In the rows, 128 means zero.
Which row each row swaps with, under one turn or mirror:
The rows were stretched afterwards, more along some directions than others.
ruta: [110 147  96 142 116 124 132 153 152 146 139  98 117 113 158 139 149 117
 115  98 157 121 126 142 109 106 113  96  96]
lazi: [141 135 114 109 120 100 130 103 118 120 129 107 112 146 116  76 106 122
 135 129 115 125 117 137 138 117 110 135  94]
devag: [136 143  99 151 112 144 120 146 130 130 152  77 108 112 145 130 140 159
 136  91 140 120 130 129 104 119 105 101  91]
modut: [117 124  91 147 146  75 129 120 150 177 101  78 131 106 164 139 148 118
 123  95 146 149 119 137 127 135 102 116 101]
Duta: [157 115 136 118  98 144 144 134 167 115 131 101  99 137 114  84 118 169
 110  95 139  85 104 119 104 145 111 153  49]
ran: [119 122 114 151 101 124 150 144 180 135 108 138 136 137 172 139 118 108
 112  99 170 124 133 142 135 113 153 119 114]
zul: [116 115 115 161  98 114 150 148 174 143 100 130 138 132 178 145 123 104
 111  86 163 119 130 144 137 122 153 130 111]
Ladek: [127 158 116  85 141 119 133 127 149 134 136 125  92 116  93 121 171 145
 133 149 155 118 138 103  79 110  70 127 112]
Dufir: [141 113 125 153  87 120 146 118 157 119  97 138 143 146 161 118  98 130
 134  94 158 125 130 133 145 127 157 144 118]
fuz: [ 97 155 121 139 130 126 151 135 165 144 108 110 135 115 140 155 174 147
 146 122 148 131 174 118  94 139  96 102 128]
banek: [155 112  88 143 119 145 104 136 148 133 137 119 113 123 145 151 119 174
 123  83 161 119 114 119  92 115 130 111  97]
Neruf: [154 120 133 109 102 144 140 117 145 106 139 104  99 142 104  71 101 164
 128 122 116  92 119 120 113 135 111 139  63]
Gupus: [136 137  91 146 116 149 123 144 132 137 154  81 111 110 144 136 138 159
 134  94 130 121 124 128 104 118 107  87  89]
kagap: [142 103 126 152  92 122 134 120 155 128  97 138 144 142 164 123  96 123
 126  94 154 122 119 137 144 129 161 142 113]
pavu: [111 133  93 148 108 123 151 156 168 144 122 115 133 125 169 146 140 106
 116  87 151 119 129 146 124 104 130 101 101]
Dez: [103 165 136 154 109 143 144 136 152 116 113 135 129 135 127 141 142 151
 166 142 144 132 179 113  97 134 121 100 157]
Vegi: [107 130  99 157 109 119 143 160 172 150 122 112 130 117 176 153 144 111
 110  89 163 119 124 145 118 113 128 103 101]
runel: [129 153 118  96 145 108 129 120 146 132 127 120  87 131  93 108 152 149
 137 147 150 118 131 105  79 120  80 136 107]
rez: [116 153 117 100 145 111 143 126 145 126 123 129  97 137  94 104 132 156
 139 136 126 120 145 108  94 125  85 133 101]
Big: [147 146 115 155 105 158 111 139 127 114 145 152 109 130 141 158 124 161
 159 131 178 127 155 109  85  97 136 113 159]
keb: [167 121 159 134 116 125  88 101 132 133 128 130 126 117 143 119 142 153
 119 143 183 120 119 112 106 141 127 157 115]
Lazuk: [141 153 130 150 101 162 109 140 114 111 149 152 102 128 134 154 134 164
 169 149 170 118 158 104  88  97 126 120 165]
batem: [142 132 135 112 107 134 147 115 151 107 131 108 100 144 103  69 104 154
 129 126 118 106 127 125 116 139 110 134  79]
firiz: [ 88 140 119 152 144  96 140 135 177 169  89 101 149 106 169 160 177 122
 126 108 157 150 153 129 114 153 110 104 120]
boko: [173 113 160 127 109 136  90 106 139 127 128 136 126 126 138 116 139 151
 118 143 180 113 116 117  99 140 133 155 109]
sumab: [102 166 136 156 119 147 135 134 145 122 119 142 126 130 132 160 148 155
 164 149 148 134 173 124  92 131 128  89 157]
milil: [140 139  98 142 118 138 118 143 134 139 157  86 107 107 152 129 144 149
 121  98 151 123 122 130 105 114 106 102  95]
rumu: [172 130 145 108 118 121  91 116 122 134 138 121 111 109 123 109 165 153
 102 139 181 116 112 113  91 131  99 160 100]
binug: [141 146 129  84 141 109 110 127 147 135 141 129 100 109 106 105 174 140
 105 152 179 117 123 108  74 121  77 146 101]
gadog: [141 140 132 105 106 124 140 117 129 105 133 112 104 150 101  63 101 139
 142 139 114 113 124 128 125 127 107 136  90]
Pivik: [147 143 139  92 131 114 105 128 139 138 137 127 106 105 116 115 186 134
 103 146 187 115 121 113  73 118  83 147  96]
Bis: [142 135 102 149 117 149 127 112 119 117 130  81 109 133 111 107  91 196
 176 104  85 126 142 113 119 145 107 100 105]
Lepuf: [158 114  91 156 107 141 111 146 152 137 133 106 109 121 154 153 128 172
 114  69 166 108 101 118  96 123 129 128  86]
rebav: [115 162 150 146 111 153 134 133 137 108 128 150 124 140 129 137 137 149
 176 160 156 126 180 112  95 119 130 107 163]
furun: [127 162 138 157 103 157 127 142 124 106 134 154 119 134 130 136 130 162
 177 152 159 131 178 107  91 118 128 112 176]
rumuv: [177 105 159 136 112 128  85 107 136 126 116 134 133 119 140 102 133 150
 112 137 177 118 115 116 107 148 137 169 112]
leto: [126 152 125  82 138 107 131 137 149 140 131 129  95 117  97 115 176 135
 116 144 164 112 133 111  72 114  68 141  99]
mizo: [136 138 102 124 129 128 141 110 128 112 131 104 100 147  99 106  90 184
 165 114 101 128 142 108 113 135 104 119 100]
Febe: [128 141 103 116 142  82 128 108 123 147 118  94 110 129 128  99 132 117
 128 124 130 147 116 137 135 122  95 125 101]
netum: [172 125 148 131 101 127  87 101 127 119 125 125 126 126 139 114 142 158
 117 130 181 113 120 114 104 137 129 162 119]
Gogip: [ 95 158 138 147 118 145 153 145 161 124 116 139 133 129 136 153 147 150
 153 140 146 131 186 117  98 137 121  97 145]
ruru: [163  97 107 131 109 143 108 141 164 140 139  92 106 107 148 123 128 173
  92  78 155  88  94 118  96 135 111 139  49]
subi: [105 139  84 130 154  71 127 114 148 169 108  77 128 115 157 134 155 117
 125  97 139 148 108 138 135 129  98 108  94]
sep: [151 134 117 105 119  99 133  95 121 120 128 102 113 140 106  66 105 128
 137 129 120 130 117 132 140 121 103 139 100]
lis: [104 131  89 130 149  77 132 125 147 171 103  81 132 114 156 136 150 111
 124  92 134 144 113 138 133 131 101 111  95]
veg: [135 156 131 150 102 159 112 137 118 107 145 161 116 138 134 150 122 155
 169 147 166 127 166 112  92  98 137 109 173]
fumom: [148 137 131 103 107 123 139 106 127 109 135 113 103 143 100  61 103 134
 137 135 124 112 123 132 126 118 107 140  88]
fari: [148 142 107 158 109 144  98 143 118 123 142 144 113 124 148 153 126 163
 137 108 170 127 135 113  93 104 134 123 138]
mivit: [136 144  93 152 133 157 119 122 112 121 155  73 100 126 129 122 112 187
 177 115  98 132 141 114 119 127 105  83 115]
gimu: [137 144 100 147 122 147 113 131 112 121 162  83 106 118 132 129 116 175
 150 104 120 135 133 121 107 127 107  91  98]
roleg: [ 93 143 127 155 142 117 132 145 163 151 101 116 143 108 151 155 164 137
 134 126 147 146 168 120  96 155 112 103 128]
leso: [101 152 138 151 126 119 150 142 164 151 103 117 137 110 145 155 171 145
 141 123 157 137 172 113  97 150 102 114 127]
Bol: [167 106 158 140 107 117 100  95 140 129 104 133 141 128 153 105 125 142
 120 128 175 128 120 122 127 147 145 165 118]
pifav: [151 123 136 108 106 139 132 112 153 103 137 102 100 142 102  68 105 160
 121 120 123  97 112 126 111 139 111 141  59]
sud: [168 101 124 114  96 149 129 138 169 114 132 109  98 125 123  93 122 168
  86  91 149  87 101 114  98 142 112 155  44]
Leku: [160 142 140  87 121 109 110 120 139 129 139 128 110 110 113 111 171 143
  95 141 192 113 132 113  86 120  92 160  97]
Lolev: [116 130  95 147 107 119 148 148 178 134 115 121 135 129 170 139 131 104
 118  92 167 122 127 144 130 105 140 110 112]
tidi: [168 131 140  99 126 120  93 116 126 135 150 121 105 102 124 107 171 149
 107 147 188 110 117 109  83 114  84 159  99]
Pesun: [ 97 151 132 146 127 125 148 148 162 148 108 116 137 116 144 159 169 142
 147 125 149 138 176 118  91 147 104 101 128]
bogip: [130 131  98 119 146  85 125 100 128 152 118  92 120 124 134 107 128 111
 129 116 122 148 107 141 144 123 106 119 104]
Lifa: [137 138 107 115 128  90 124 103 118 125 120  99 109 137 118  82 116 120
 139 129 125 136 111 137 136 120 103 134 102]
vubul: [134 129 109 123 126 123 136 121 139 120 118 110 100 149 102 106 102 183
 153 107 114 118 139 111 101 139 106 126  92]
Zub: [146 102 122 160 102 113 130 103 171 135  92 126 145 141 164 119  93 125
 125 102 156 131 117 136 144 139 165 136 119]
ser: [125 137  98 136 112 141 134 161 151 140 149 106 117 110 158 139 146 124
 121 103 156 119 124 137 107 102 110  97  96]

firiz is swapped with Bol
sumab is swapped with Leku
Duta is swapped with gimu
rumuv is swapped with roleg

